Some points:
[0.31 0.81 0.16 0.13 0.18 -1.72 -0.24 -1.83 -1.07 0.28 0.05 0.94 -0.61 1.52 -1.69 -2.65 -0.40 0.02 0.15 -2.18 -0.75 -0.40 -0.11 1.13]
[1.09 -0.70 2.27 -0.60 0.24 -0.14 0.93 -0.32 -0.64 -1.20 2.21 -0.93 0.32 1.64 2.31 1.14 -0.63 1.48 1.64 0.58 0.59 -0.24 0.21 1.64]
[0.60 -0.44 -0.32 0.33 0.82 -0.19 0.08 -0.13 0.61 0.41 -0.50 0.58 0.36 -0.14 -0.14 -0.70 0.32 -0.14 -0.04 -0.51 -0.61 0.28 0.34 0.08]
[-0.34 -0.28 -1.52 -0.88 -0.42 0.08 -1.49 0.66 -0.55 0.91 -0.41 -2.16 1.16 -0.74 -2.16 -0.65 0.02 -0.50 -0.65 -0.96 0.24 -0.52 -0.67 0.19]
[-1.93 -0.95 -1.22 0.13 -1.97 1.29 -0.59 1.11 -1.34 0.15 0.23 -0.70 -1.75 0.44 2.14 0.43 -2.33 1.25 -2.23 4.61 0.18 1.39 1.23 -3.18]
[1.00 1.98 1.19 0.07 0.28 -0.34 -1.51 0.99 -0.96 1.02 0.22 0.47 -0.89 -0.19 -0.82 -0.50 0.60 0.42 0.76 -1.02 -1.26 -0.16 -0.33 0.09]
[0.34 -0.87 -0.54 0.02 -0.88 -0.60 0.32 0.23 0.19 0.10 -0.67 -1.29 -0.17 0.57 0.36 0.47 -1.33 -0.59 0.31 -0.08 0.58 -0.65 -0.08 -0.46]
[-0.68 -0.51 -1.08 -1.12 -1.22 0.89 -0.23 -0.01 0.83 0.16 -1.49 -0.13 1.36 -1.11 -1.13 -0.55 0.48 -0.47 -1.34 0.26 -0.02 -0.36 -0.43 -0.08]
[-0.89 -0.40 -0.89 -0.33 -0.70 1.12 -1.46 -0.49 0.59 -0.14 0.47 0.46 -0.39 -1.35 -0.04 -0.18 0.30 0.40 -1.38 -0.67 0.02 0.72 1.26 -0.19]
[-1.04 -1.46 -1.44 0.03 -2.28 0.74 0.82 -3.48 2.66 -1.13 -4.54 2.47 2.82 -2.18 -0.98 -0.20 1.10 -2.23 -1.54 -0.57 -0.17 0.33 -0.63 -0.61]
[0.44 0.24 -0.21 -0.04 1.26 -1.26 0.89 -0.93 0.52 0.28 -1.05 0.15 -0.10 1.34 -0.40 0.38 -0.32 -0.40 1.90 -1.97 0.35 -0.43 -0.67 -0.22]
[-1.74 -1.25 -1.49 0.49 -1.85 1.68 -0.03 0.55 -0.04 -0.41 -0.97 1.21 -1.03 -2.59 0.42 1.06 0.08 -0.50 -3.33 2.45 -0.69 0.65 0.88 -1.22]
[0.12 2.29 0.05 0.24 0.65 -0.93 0.40 -0.16 0.01 1.29 0.42 0.57 -1.49 -0.09 -0.19 0.17 -0.18 -0.23 0.82 -0.34 -1.01 0.00 -0.74 -0.71]
[-0.13 -0.26 -0.95 -0.55 -0.15 -0.10 -1.10 0.41 -0.09 -0.06 -0.57 -0.93 0.84 -0.64 -1.87 -0.50 0.60 -0.09 -0.50 -0.52 0.35 -0.23 -0.67 0.48]
[0.08 2.80 0.26 -0.93 -0.35 -0.25 0.52 -0.38 -0.89 1.90 1.21 -0.50 -1.15 -0.59 0.28 -0.04 -0.29 -0.97 0.45 0.14 -0.63 -0.52 -2.78 -0.25]
[-1.93 -0.40 -1.21 0.60 -3.07 0.95 0.45 0.76 0.60 -1.24 -1.73 1.23 -1.00 -0.38 1.78 1.93 -0.44 -0.60 -2.63 3.16 -0.09 -0.28 0.93 -1.94]
[-1.20 0.11 -0.72 0.89 -1.70 1.13 0.88 0.63 0.20 -0.08 -0.62 0.91 -0.83 -1.70 0.39 0.71 -0.04 -0.35 -2.00 2.08 -0.49 0.22 1.01 -1.67]
[0.88 0.34 0.27 -0.44 2.18 -1.27 -0.95 0.48 -0.32 0.76 1.11 -1.21 0.64 0.71 -1.69 -1.24 0.45 -0.15 2.05 -2.07 -0.04 0.11 -1.02 1.86]
[-0.93 0.96 0.29 1.41 -0.91 1.20 -0.37 1.91 -0.73 0.53 2.07 0.48 -2.03 -1.24 0.79 0.48 1.03 0.91 -1.96 3.14 -0.88 0.53 1.12 -1.06]
[1.12 -0.22 1.24 0.46 1.24 0.36 -1.31 0.37 -1.27 -1.31 2.29 -0.97 -0.53 0.66 0.62 0.15 0.13 0.98 1.57 0.90 0.46 -0.37 1.14 0.79]
[-0.06 -1.48 -0.48 0.08 -0.10 -0.68 1.00 -1.12 1.47 -0.07 -2.43 -0.01 0.85 0.63 0.00 0.56 -1.40 -0.51 0.56 -1.04 0.46 -0.45 0.00 -0.14]
[0.11 -1.13 -0.64 0.11 -0.81 -0.36 0.77 0.12 0.14 -0.14 -1.02 -1.40 0.12 1.12 0.28 1.15 -1.38 -0.23 0.35 -0.32 0.64 -0.59 0.04 -0.62]
[1.26 0.72 2.20 0.28 0.59 0.31 0.84 -0.54 -0.32 -0.28 1.39 0.50 -0.42 1.07 1.89 0.57 -0.28 1.03 1.08 0.99 0.04 0.03 -0.40 0.79]
[-0.30 0.23 1.34 1.93 0.53 0.61 0.32 1.96 -0.43 -0.57 2.77 1.25 -1.29 -0.41 1.26 -0.16 1.08 1.50 -0.82 2.60 -0.62 0.89 1.62 -0.23]
[0.68 0.81 -0.50 -0.37 1.42 -1.46 0.03 -0.40 0.40 0.80 -0.40 -0.27 0.19 1.05 -0.90 -0.57 -0.23 -0.48 1.63 -2.30 0.09 -0.40 -1.13 0.50]
[-0.37 -0.63 -1.71 -1.40 0.10 0.55 -1.03 0.04 -0.37 0.41 -1.11 -1.81 1.47 -0.23 -1.72 -0.41 -0.34 -0.85 -0.47 -1.24 0.06 -0.81 -1.51 0.55]
[2.45 -0.48 2.50 -1.85 0.43 0.70 0.95 -1.29 -0.73 -1.46 1.62 -0.27 1.14 1.97 1.84 1.41 -1.09 1.18 2.48 -0.86 2.07 0.24 -0.72 1.55]
[0.74 0.99 0.03 -1.58 0.52 -0.92 -0.15 -0.54 -0.24 0.64 -0.52 -1.79 0.66 0.84 -0.71 0.23 -0.62 -0.60 1.25 -1.85 0.34 -0.47 -2.24 0.45]
[0.25 -1.61 -0.76 -0.62 -0.11 -0.52 0.70 -1.47 1.44 0.14 -2.47 0.14 1.60 0.63 -0.73 0.20 -0.78 -1.01 0.22 -1.68 0.08 -0.34 -0.16 0.12]
[-0.15 -0.31 -0.85 -0.37 0.02 -0.69 1.82 -0.83 2.47 -0.65 -2.08 -0.15 2.00 0.55 -0.62 -1.22 -0.83 -2.36 -0.10 -1.31 -0.15 0.24 -1.66 -1.21]
[0.28 -0.17 2.23 0.52 1.09 -0.23 0.37 0.43 -0.65 -0.78 2.06 0.17 -0.50 0.67 0.98 0.11 1.25 1.77 0.64 0.79 0.00 0.38 0.84 1.22]
[0.73 1.54 0.22 0.37 1.53 -1.40 -0.28 0.50 -0.12 1.18 0.70 0.17 -0.82 0.95 -0.64 -0.72 0.34 -0.16 1.58 -1.39 -0.57 -0.35 -0.88 0.08]
[0.31 1.63 1.33 -0.64 0.63 -0.30 0.18 -1.21 -0.49 0.65 -0.25 -0.62 1.19 -0.02 -0.29 0.34 -0.38 -0.55 1.33 -1.37 1.37 -0.05 -2.14 0.63]
[-0.59 -0.02 0.40 0.71 -0.52 0.61 -0.79 1.42 -0.47 -0.57 1.54 0.71 -0.59 -0.85 0.47 0.78 0.99 1.20 -1.48 2.02 0.44 0.98 1.79 -0.55]
[-0.25 0.12 0.09 1.17 1.28 1.29 0.57 0.81 -0.96 0.07 0.96 0.67 -1.40 -0.47 0.79 -0.89 2.15 0.69 0.51 0.34 -0.73 0.71 2.87 0.66]
[0.03 -0.89 -0.03 0.28 -0.08 -0.89 0.47 0.44 0.34 -0.56 -0.42 0.29 -0.56 0.26 0.59 0.40 -0.62 -0.17 -0.42 0.09 0.12 -0.77 0.62 -0.77]
[0.21 -0.84 0.09 0.83 1.07 -0.07 -0.70 0.26 0.18 -1.24 0.50 1.15 0.63 -0.62 -0.14 -0.48 1.57 1.09 0.66 -0.42 0.44 0.11 1.42 1.36]
[-0.86 -0.91 -1.54 -0.44 -0.42 0.73 -0.55 -0.27 0.38 0.41 -1.19 0.53 0.93 -1.59 -0.66 -0.38 0.56 -1.03 -1.55 -0.51 -0.34 -0.02 0.00 -0.23]
[0.38 0.64 1.92 1.05 1.43 0.07 -0.52 1.33 -0.37 -0.16 2.64 0.09 -0.72 0.50 0.32 -0.62 0.83 1.26 0.50 1.04 0.10 0.61 1.63 1.17]
Along one direction, these points spread out more than along any other. Take the direction at right angles to it along which they spread out most. Then take the direction at right angles to both along which they spread out most. Go by this last direction. Where along it does each point below lie, from 0 to 99? The average is 50, and the first point in the table lies past the average. One standard deviation of the points above along it is 16.
[-1.93 -0.95 -1.22 0.13 -1.97 1.29 -0.59 1.11 -1.34 0.15 0.23 -0.70 -1.75 0.44 2.14 0.43 -2.33 1.25 -2.23 4.61 0.18 1.39 1.23 -3.18] 35
[0.60 -0.44 -0.32 0.33 0.82 -0.19 0.08 -0.13 0.61 0.41 -0.50 0.58 0.36 -0.14 -0.14 -0.70 0.32 -0.14 -0.04 -0.51 -0.61 0.28 0.34 0.08] 55
[1.12 -0.22 1.24 0.46 1.24 0.36 -1.31 0.37 -1.27 -1.31 2.29 -0.97 -0.53 0.66 0.62 0.15 0.13 0.98 1.57 0.90 0.46 -0.37 1.14 0.79] 44
[0.73 1.54 0.22 0.37 1.53 -1.40 -0.28 0.50 -0.12 1.18 0.70 0.17 -0.82 0.95 -0.64 -0.72 0.34 -0.16 1.58 -1.39 -0.57 -0.35 -0.88 0.08] 68
[1.09 -0.70 2.27 -0.60 0.24 -0.14 0.93 -0.32 -0.64 -1.20 2.21 -0.93 0.32 1.64 2.31 1.14 -0.63 1.48 1.64 0.58 0.59 -0.24 0.21 1.64] 15
[0.31 1.63 1.33 -0.64 0.63 -0.30 0.18 -1.21 -0.49 0.65 -0.25 -0.62 1.19 -0.02 -0.29 0.34 -0.38 -0.55 1.33 -1.37 1.37 -0.05 -2.14 0.63] 46
[-1.20 0.11 -0.72 0.89 -1.70 1.13 0.88 0.63 0.20 -0.08 -0.62 0.91 -0.83 -1.70 0.39 0.71 -0.04 -0.35 -2.00 2.08 -0.49 0.22 1.01 -1.67] 52
[0.31 0.81 0.16 0.13 0.18 -1.72 -0.24 -1.83 -1.07 0.28 0.05 0.94 -0.61 1.52 -1.69 -2.65 -0.40 0.02 0.15 -2.18 -0.75 -0.40 -0.11 1.13] 67
[-0.15 -0.31 -0.85 -0.37 0.02 -0.69 1.82 -0.83 2.47 -0.65 -2.08 -0.15 2.00 0.55 -0.62 -1.22 -0.83 -2.36 -0.10 -1.31 -0.15 0.24 -1.66 -1.21] 40
[0.11 -1.13 -0.64 0.11 -0.81 -0.36 0.77 0.12 0.14 -0.14 -1.02 -1.40 0.12 1.12 0.28 1.15 -1.38 -0.23 0.35 -0.32 0.64 -0.59 0.04 -0.62] 29
[-1.04 -1.46 -1.44 0.03 -2.28 0.74 0.82 -3.48 2.66 -1.13 -4.54 2.47 2.82 -2.18 -0.98 -0.20 1.10 -2.23 -1.54 -0.57 -0.17 0.33 -0.63 -0.61] 40
